Families of rows that turns and mirrors carry onto each other, the same ones carrying the whole set onto itself: the rest of each named row's family, in list order:
4 families of 8 rows:
fumif: [-129,-234,153,198,25,6,-92,48]
posul: [-168,-133,-46,-339,-140,-100,-108,-86]
Lugi: [-181,-194,-22,199,11,8,-72,216]
dezam: [-47,-243,-185,-250,-50,-179,-77,178]
fab: [2,-11,-100,-15,133,50,-107,-293]
Rasu: [-189,-180,-170,-47,-36,140,43,207]
lud: [-194,-183,74,79,-1,-48,-394,-44]
bil: [129,-33,-145,113,120,28,-56,-140]
Fip: [-217,7,-239,-276,-90,-31,-188,-40]
lura: [-136,-88,-143,-164,-157,192,-57,107]
kir: [-192,25,-230,-137,15,132,-25,148]
nore: [38,-3,-58,187,156,8,-179,-123]
sova: [-26,-364,18,-156,-9,-237,-70,82]
div: [-228,-74,-228,-33,150,-266,-270,-46]
vokob: [-164,-416,-144,-119,68,-151,-35,114]
tavo: [-121,-71,86,-61,18,-119,-360,-180]
mebeg: [-241,-248,-286,69,144,-185,-169,85]
ded: [115,-53,35,-122,-48,-30,32,-172]
Satog: [-196,-282,5,-12,26,-165,-389,-57]
mugel: [71,-163,-10,-148,12,-120,155,-34]
zaf: [-178,-105,-261,67,234,-213,-160,-83]
mot: [-279,-64,-25,-282,-96,-95,-233,-68]
nov: [-23,-315,-212,-155,22,-263,-138,99]
kota: [-253,-161,-41,241,118,81,-90,-23]
rit: [-258,-130,49,158,35,146,-26,59]
fid: [89,-272,85,-49,-85,-78,34,-113]
talaf: [-212,-147,-396,23,92,-83,-188,-76]
zavi: [-54,45,-270,65,157,65,-107,-146]
vazub: [51,-108,43,-34,-8,-4,168,32]
gufig: [-88,75,-68,-229,-131,-98,-247,-97]
losa: [-60,-85,-151,-82,-83,244,33,15]
Feba: [-115,-149,208,-5,59,-165,-279,-10]

The rest of the family of fumif: Rasu, Fip, sova, tavo, mebeg, ded, zavi
The rest of the family of mugel: lud, bil, lura, zaf, mot, nov, rit
The rest of the family of fid: Lugi, fab, kir, vokob, talaf, gufig, Feba

Families of rows that turns and mirrors carry onto each other, the same ones carrying the whole set onto itself: the rest of each named row's family, in list order:
5 families of 6 rows:
Fenuk: [11,37,-91,-53,-297,-55,-195,-33,15,235,43,205,-105,14,-250]
tig: [-56,-85,-56,-23,-84,146,-213,230,151,253,146,172,-140,-29,-258]
Para: [-13,154,-95,68,-241,-48,-177,-116,-44,87,273,177,-62,-100,-192]
Mog: [91,110,89,116,-193,-83,-121,-205,-22,132,226,95,-126,85,-140]
fufu: [-108,-23,-99,50,217,139,219,82,229,83,-83,-57,20,-140,87]
Dagi: [-107,53,-26,-75,222,-112,254,-97,106,-42,-156,-58,-11,37,33]
Tanu: [85,-47,93,164,-218,102,-85,158,-41,163,277,129,-174,83,-164]
rer: [-200,9,44,-11,206,-145,155,-96,3,51,-97,-215,45,26,25]
Mipab: [-48,97,-148,26,20,-58,239,-170,105,73,-198,-22,48,-95,105]
radan: [-101,-92,65,82,319,2,108,267,79,-11,0,-87,40,-187,6]
fuf: [24,242,-49,91,-62,-237,27,-213,-114,-59,-39,-9,-3,-95,-35]
bog: [-42,132,58,32,11,-213,10,-343,-1,75,22,-79,-16,65,-48]
mavog: [104,139,-40,77,-223,-156,-171,-89,-179,32,91,127,-136,-23,-195]
leb: [-155,-37,-51,-70,131,-202,144,-149,15,18,-72,-34,174,-192,49]
kuru: [-119,-117,-53,30,176,237,1,291,246,174,90,40,-68,-108,-90]
kupev: [91,-69,5,47,-106,15,-238,238,-117,97,187,157,-179,-37,-258]
Bav: [-85,118,9,106,207,-153,165,-45,18,-71,-89,-126,86,-171,70]
meb: [-73,-171,70,116,-16,166,65,408,-36,148,162,1,-105,47,-83]
daf: [-16,-180,66,54,161,88,-99,399,12,64,144,54,-108,-117,-156]
zeti: [6,-47,-135,78,-146,186,-139,195,-55,87,325,156,-151,-104,-190]
Gen: [-6,43,45,56,-200,73,-96,236,72,117,214,238,-175,105,-254]
bevas: [-55,-235,-127,11,88,218,46,338,-41,52,159,44,-79,-149,-74]
Tov: [-116,-70,5,26,57,189,52,424,114,68,131,94,-165,54,-169]
sab: [3,134,-146,-36,-224,-152,27,-231,-2,145,-131,112,-11,-16,-70]
zotil: [-214,-148,59,31,194,47,185,267,-8,98,-38,-175,5,14,4]
kas: [63,161,41,14,-246,-143,-59,-128,53,82,123,249,-117,109,-193]
Mevo: [-171,-55,-29,-30,264,87,221,258,128,-7,-53,-68,-65,23,-20]
movit: [-148,-224,-85,-65,226,32,185,164,3,29,-26,-41,73,-191,50]
des: [1,147,5,-47,-32,-236,113,-286,63,5,-56,97,-31,74,-59]
timez: [-101,155,-52,-5,-94,-240,-34,-290,-4,53,83,76,106,-148,-83]

The rest of the family of fufu: Fenuk, tig, Mipab, kuru, sab
The rest of the family of timez: Para, leb, zeti, bevas, movit
The rest of the family of kupev: radan, fuf, mavog, Bav, daf
The rest of the family of des: Dagi, Gen, Tov, kas, Mevo

Families of rows that turns and mirrors carry onto each other, the same ones carrying the whole set onto itself: the rest of each named row's family, in list order:
3 families of 6 rows:
Kol: [80,202,-85,-57,36,74,-256,-137,-146,-70,104,-46,-208,2,28]
Giki: [54,34,140,230,-230,53,212,-22,-25,129,-84,-68,114,-49,194]
pufal: [59,-103,-98,329,-47,-41,-32,212,46,245,39,267,61,153,-27]
Maf: [59,-64,-68,187,-78,-66,37,-221,-60,116,203,-148,135,44,-162]
Revim: [9,-166,-7,131,-7,-183,41,-221,-17,171,241,-95,16,101,-8]
vefe: [-20,2,-60,94,152,364,-212,78,-4,192,137,343,-86,-29,28]
ninod: [-38,-9,12,-36,-313,201,-149,-26,-176,155,91,170,-222,-181,294]
nuv: [78,-28,-71,-15,-1,-141,-13,-177,-19,230,177,-122,112,109,-110]
pum: [69,-135,-103,353,-10,-103,63,31,189,185,72,234,-50,148,44]
Bada: [44,-51,-2,72,-357,340,-168,7,-86,105,-15,30,-167,-139,260]
Pap: [133,-31,-9,-97,-272,270,-131,43,-228,67,-37,105,-134,-173,227]
tesup: [-33,105,-67,5,69,251,-146,18,54,225,114,402,-218,-137,103]
Vube: [120,-57,-211,342,-69,9,37,16,129,166,67,242,122,142,-101]
Fifam: [35,-76,90,228,-156,-30,245,-126,-6,111,4,59,98,48,300]
semo: [112,83,-23,-69,93,116,-244,-22,-222,-17,100,-7,-245,-141,-87]
kepe: [120,-1,-87,-5,73,351,-157,112,29,196,6,332,-164,-162,-3]
Borov: [-23,168,-27,-14,8,10,-237,-98,-131,20,174,39,-345,-143,28]
gufol: [69,-33,25,298,-252,81,199,-65,-103,69,1,66,226,18,169]

The rest of the family of Giki: Kol, pufal, vefe, nuv, Bada
The rest of the family of Vube: Maf, Pap, semo, kepe, gufol

Families of rows that turns and mirrors carry onto each other, the same ones carrying the whole set onto itself: the rest of each named row's family, in list order:
5 families of 3 rows:
rol: [174,-134,123,186,405,3,76,-196,59,-38,-27,115,-124,82,153,-115,61,143,40,127,-88,-13,-102]
suvan: [180,-274,87,-22,402,84,229,-2,10,-68,2,155,-27,-12,82,-23,87,99,45,57,-47,90,22]
peg: [132,-52,201,37,395,107,100,-108,-109,84,36,208,35,209,209,50,112,-8,-21,-45,-53,-40,-123]
lum: [77,-112,161,186,421,-19,76,-166,9,-19,-154,108,7,-39,20,-119,232,163,-106,-46,-199,17,-76]
vezur: [-268,17,165,-101,-151,-47,183,31,129,-6,-254,36,-135,-162,-107,98,120,-39,155,-134,62,32,4]
giviz: [217,-29,112,102,410,98,13,33,-17,-53,-80,213,35,28,190,89,228,99,-15,44,38,-182,-30]
zibi: [-261,233,112,-78,-90,1,8,-35,49,146,-77,223,-187,-161,24,-15,126,-35,159,-235,108,-64,-189]
sanu: [52,180,-203,-125,-77,-72,-126,-15,-169,83,214,-42,174,172,-81,-96,-115,87,-71,-64,117,-4,-12]
kedat: [42,-64,-235,-40,-125,-49,-72,87,-96,44,161,-260,110,-71,-71,-37,-104,42,-1,-57,-68,124,85]
Migo: [-298,278,124,23,-111,-44,15,60,15,-59,-194,105,-86,-202,65,146,119,152,140,-153,98,-147,-138]
fumit: [136,199,-184,47,70,71,-149,-127,23,-102,105,-229,122,-21,-107,-8,-126,37,-191,-54,45,160,129]
kam: [-283,170,161,16,-112,-192,41,-185,175,7,-199,90,-292,-103,3,7,55,38,184,-122,100,-29,44]
Gug: [-253,169,116,129,-67,-179,58,-150,54,-14,-95,5,-152,-232,-40,-33,181,67,176,-280,260,77,102]
Nimar: [138,100,-244,54,-138,-62,-212,-164,-23,40,114,-246,-9,46,-33,-48,-124,32,-76,22,-21,13,102]
Kud: [6,156,-195,-71,-26,-69,-234,25,-184,-43,253,-92,160,-54,56,43,-42,161,-119,-2,9,-115,151]

The rest of the family of fumit: lum, Gug
The rest of the family of suvan: vezur, kedat
The rest of the family of peg: zibi, sanu

Families of rows that turns and mirrors carry onto each other, the same ones carrying the whole set onto itself: the rest of each named row's family, in list order:
6 families of 5 rows:
penik: [-146,299,-114,185,-37,14,71,-30,-61]
Pusa: [-148,105,-246,126,-102,-95,215,20,9]
rupuf: [-254,3,19,-146,364,-57,293,-204,82]
Vado: [13,88,70,108,282,-36,179,-135,115]
Takop: [-301,-3,-221,-235,106,-181,-54,6,-189]
nefiv: [-159,180,-164,203,92,-175,-54,106,99]
vul: [-89,80,-59,128,172,-54,375,-111,133]
dup: [-122,274,48,168,217,48,205,-159,44]
fitet: [-356,104,-241,-144,-70,-196,146,-41,-190]
dafu: [-190,10,95,-175,404,-49,49,-185,29]
pase: [-417,48,-99,-289,177,-172,189,-163,-147]
Sos: [-135,136,-52,89,132,-131,435,-152,22]
sug: [-62,25,36,-5,392,-104,282,-162,50]
gulak: [-181,159,-205,93,-92,-171,300,-39,-83]
baloz: [-405,184,-26,-210,226,8,-70,-137,-143]
lup: [-278,68,11,-142,302,-128,364,-235,-26]
vizo: [-115,78,-268,55,-72,-174,46,77,-124]
Motef: [-264,-32,-36,-275,386,-135,90,-146,-85]
foz: [-319,121,-192,-16,122,-201,-190,105,5]
keve: [-108,162,-24,203,293,-145,72,7,194]
Gefi: [-239,105,38,-6,457,-142,12,-72,163]
bige: [-302,8,-80,-269,194,-92,-144,-66,-115]
Nafik: [15,131,-109,191,-9,-77,73,10,26]
toru: [-349,39,-287,-144,-67,-127,38,23,-104]
Nerez: [-332,244,-160,-42,-33,-9,-89,-14,-172]
bupof: [-176,79,-200,-37,-71,-113,-137,56,-114]
Dula: [34,97,-117,194,111,-125,258,-26,27]
bot: [-369,80,-65,-139,343,-178,-144,-5,44]
durom: [-414,-21,-123,-315,222,-93,86,-113,-63]
kap: [-278,205,102,-76,369,46,116,-221,-18]

The rest of the family of bot: nefiv, foz, keve, Gefi
The rest of the family of fitet: pase, Sos, gulak, lup
The rest of the family of sug: Takop, vizo, Motef, Dula
The rest of the family of Nerez: penik, dup, baloz, kap

Families of rows that turns and mirrors carry onto each other, the same ones carrying the whole set onto itself: the rest of each named row's family, in list order:
3 families of 5 rows:
bidaf: [192,-219,-247,6,80,144,397,179,-26,-13,-26,-79,30,-176,-34]
fozut: [-128,20,32,253,-146,77,-87,95,-81,-119,224,-153,127,6,134]
Navi: [109,-24,0,166,82,-260,140,-174,-14,-278,49,119,136,-21,34]
ruv: [-10,-122,-130,43,-142,281,140,269,-121,27,171,-231,59,-89,163]
nem: [218,-96,-169,-56,167,-143,335,-44,54,-165,-75,136,41,-170,43]
vose: [89,-91,31,-53,-19,-98,301,36,298,-251,66,194,-183,-255,127]
kofig: [84,-57,-202,-187,82,-131,80,-58,93,-158,41,200,5,-214,208]
Fakez: [70,-258,-103,-48,-71,177,344,228,258,-114,122,26,-195,-285,20]
gil: [-75,-190,188,248,-247,31,108,69,56,-262,395,-76,-38,-34,53]
mosef: [1,-99,45,358,-62,-54,90,-29,-141,-190,200,-118,193,69,-45]
zuz: [-69,64,-16,104,-5,-171,-122,-102,46,-227,140,107,101,-69,162]
lovis: [-23,-319,2,134,-211,251,223,236,108,-116,320,-138,-104,-145,-29]
nogu: [115,-157,-271,-226,12,145,233,178,-18,-9,68,-16,-24,-229,198]
pakoz: [58,-222,-106,245,-61,198,237,187,-146,-36,138,-229,139,-18,-88]
lebi: [0,-51,199,137,-138,-186,164,-68,170,-348,239,124,-85,-102,145]

The rest of the family of pakoz: bidaf, Navi, nem, mosef
The rest of the family of kofig: fozut, ruv, zuz, nogu

